Families of rows that turns and mirrors carry onto each other, the same ones carrying the whole set onto itself: the rest of each named row's family, in list order
6 families of 6 rows
Z_296: [ -1  -5  11  16 -15   7  -2   3  -5  -7   7   1   6   6  -8 -10  -6   6
  -7   3   0  -2  10  -4   4  -4  -8  -4   4   1  13  12 -24  12]
Z_472: [  6  -1  -4  -8   2  -4   5   7   7   4  10 -19  -3   0  -3  -3  -8  13
   2   5  -8   1  -6  -1  -7  -1  13   0  11 -15   3   3  -5   8]
Z_913: [ -8  -2  10   7 -15   3  -1   7   8   3   5   0   8   6   3  -7  -7   0
  -2   1   2   0  15   3   7   3  -6  -6   7  -6  12   7 -24   9]
Z_896: [ 15  -5  -4   2   0   0   0   0  -3  -3   6 -15  -4  -1 -13   0 -10  16
   1   7  -5   1  -8 -10  -8   1  11   5   1 -11   3   2  -5  11]
Z_149: [ -2  -5   2   8 -15   2   4   0  -4   5   6   5  14   2   3  -6  -2  12
  -2  -6  -2   1   8  -2  14  -1  -8 -10   9   2  12  10 -26  11]
Z_424: [ -4   0  10   5 -20   2   1   6   8   2  10   1  10   8   0 -10  -6   3
  -4  -1   1  -1  14   4   3   4  -5  -5   8  -7  16  10 -26  14]
Z_510: [ 16  -1  -9  -6  -1   0   9  -3   1   2   6 -13  -2   0  -3   3  -6  22
   2  -3  -5   2  -9 -11   2   1   8   5   8  -6   3   3  -3  10]
Z_849: [ 14  -1  -9  -8  -3   3   4  -1  -1   3   4  -9  -2   2   0   4  -8  21
   5  -5  -9   0 -12  -8   1   0   8   2   5  -8   0   1  -4  11]
Z_292: [ 11  -3  -5  -1   4   0   0   2  -2  -1   8 -16  -2   1 -12  -2  -8  17
   0  12  -9   3 -11  -9  -8  -3  11  -1   5 -14   0   6  -6  11]
Z_190: [ -8  -5   9   8 -15  -2   1   7   7   4  10   1   9   3   0 -11  -6   1
  -2  -2   0  -2  13   6   6   4  -2  -7   8  -3  13   7 -25   8]
Z_505: [  0  -5   9  15 -14   6  -5   1  -2  -1   4   3   9   2  -8 -12  -6   5
  -5   3   0   1   9  -2   6  -5  -6  -8   2  -3  13  10 -28  11]
Z_703: [ 13   0 -11  -6  -1   0   7   0  -3   4   6 -12  -3  -4   4   4  -9  20
   1  -1  -8   5  -9  -9   1  -3  10   0  10  -6   1   4  -2   9]
Z_715: [  9  -1 -10  -8   1   0   6   0   0   4   7 -15   1   0  -2   3  -6  22
   0   1 -10   3 -11  -8  -1  -2   8  -2  12 -10   0   6  -6   9]
Z_712: [ -4  -1   5   8 -15   7   0   0  -1   5   3   4  11   5   6  -2  -4  11
  -3  -1  -1   1  10  -4  14  -2 -10  -9   7  -1   8   9 -24  10]
Z_923: [ 14  -3  -5   3   2   2   2   3  -6  -1   6 -14  -5  -3  -9   1 -11  12
   1  10  -6   6  -8 -10  -8  -2  10   2   3 -10   0   3  -3  11]
Z_318: [ 13  -1  -6   0   3   0  -1   2  -1  -2   8 -15  -4   0 -12  -1  -9  12
   1   8  -6   3 -10  -8  -5  -1  11   2   2 -11   1   6  -2  12]
Z_998: [ 10  -1  -5  -9  -3  -2   5   7   8   2   7 -15  -6   2  -1   0 -10  10
   5  -2  -8  -1  -7  -1  -8   2  13   6   4 -13   3  -1  -4  10]
Z_355: [ -3  -3   9  16 -14   8  -5   2  -3  -1   3   2   9   5  -6  -7  -7   3
  -4   7   1   1  11  -4   6  -1  -8  -6   2  -5   8   9 -25  12]
Z_288: [  1  -2  10  13 -17   5  -4   2  -4  -3   8   3  10   8  -7  -9  -5   4
  -6   5  -1   1  11  -4   2   0  -7  -6   1  -6  13  10 -26  16]
Z_892: [ -2  -8   7  14 -17   9  -5   1  -3  -1   1   6   8   4  -7 -10  -9   3
  -2   3   1   4  12  -4   3  -2  -5  -7   2  -5   9  11 -23  13]
Z_56: [  9   2  -6  -6  -1  -3   7   8   8   0   8 -17  -4   1  -3  -1  -8   8
   3   0  -2  -1  -9   0  -8   5  12   3   9 -13   5   3  -3   6]
Z_341: [ 12   2 -12  -7   2   1   5  -1   1   2   8 -14  -1   0  -1   2  -7  19
   2  -1  -6   2 -12  -8   4  -1  10   1   7  -6   1   6  -2  11]
Z_265: [ -3  -4   2   7 -20   8   1  -2   0   4   1   7  10   5   4  -6  -7  10
  -2  -7   1   4  12  -4   9  -2  -8  -8   8  -1   8  12 -25  10]
Z_478: [ -6  -6   9   6 -19   3  -1   7   8   3   4   3   7   5   1 -11 -10   1
   0  -1   2   3  16   1   3   0  -5  -7   7  -7  13   9 -24   9]
Z_847: [ -2  -7   9  17 -13   4  -4   2  -5   0   8   3  11   1 -10 -11  -6   5
  -4   6  -1   2  11  -2   5  -1  -5  -9   2  -3   9  10 -25  13]
Z_52: [ 16  -2  -4   0  -1   4   0   2  -3  -2   4 -12  -5   2 -10   0  -9  12
   5   4  -7   1 -10  -8  -8   1  11   5  -1 -12   1   0  -3  12]
Z_410: [ -3  -2   5   7 -16   6   4   1  -2  -2   7   0   8   5   2  -8  -5  10
  -6  -7  -1  -1  10  -3  13  -4 -10  -6  10   4  12  14 -24  11]
Z_925: [ -4  -4  11   7 -16   2  -1   7   9   2   6   1   7   5   1 -13  -7   2
  -4  -1   2   1  12   4   6   0  -4  -8   8  -2  15   7 -27   9]
Z_681: [ 13   2 -12  -5  -1   1   7   0  -2   1   4 -12   1   0   0   3  -5  21
   3  -3  -2   2 -12  -9  -1   0   7   1  12  -9   3   7  -2   7]
Z_606: [  9  -1  -6  -6   0  -4   5  10   7   4   9 -16  -6  -3  -1  -1 -12   9
   4   5  -4   4  -4  -2  -8   2  13   3   8 -11   4   1  -2   8]
Z_801: [ -1  -2   5   8 -14   5  -1  -2   0   1   4   3  11   4   4  -9  -4  12
  -5  -5  -1   3   9  -2  12  -3  -8  -9   8   1  14  10 -27   9]
Z_62: [ 15   0  -5   4   0   2   2   3  -4  -4   6 -15  -1   1 -13   0  -7  14
   1   8  -1   2 -11  -9  -9   0   9   2   5 -12   2   5  -4   9]
Z_822: [  8   1  -7  -8   2  -3   5   6  10   1  11 -18  -4   0  -4  -2 -10  10
   3   2  -5   1  -8  -2  -5   2  14   1   7 -11   5   5  -2  10]
Z_668: [ 10  -3  -3  -7  -1  -5   6   4   9   3   9 -19  -5   0  -4   1 -10  11
   3   0  -4   1  -5  -3  -7   6  13   6   7 -12   6  -1  -5   8]
Z_356: [  0   1   3   6 -19   4   2  -2  -1   2   5   6  13   7   3  -6  -1  14
  -5  -4  -1   0  10  -4  11   0  -8  -8   7  -2  14  12 -27  13]
Z_499: [ -6  -4  11   9 -17   1   3   8   7  -1  10  -1   4   6   0 -11  -7   2
  -5  -3   2  -2  14   3   5   0  -5  -3   9   0  15  10 -24  10]

Same family as Z_424: Z_703, Z_923, Z_288, Z_606, Z_356

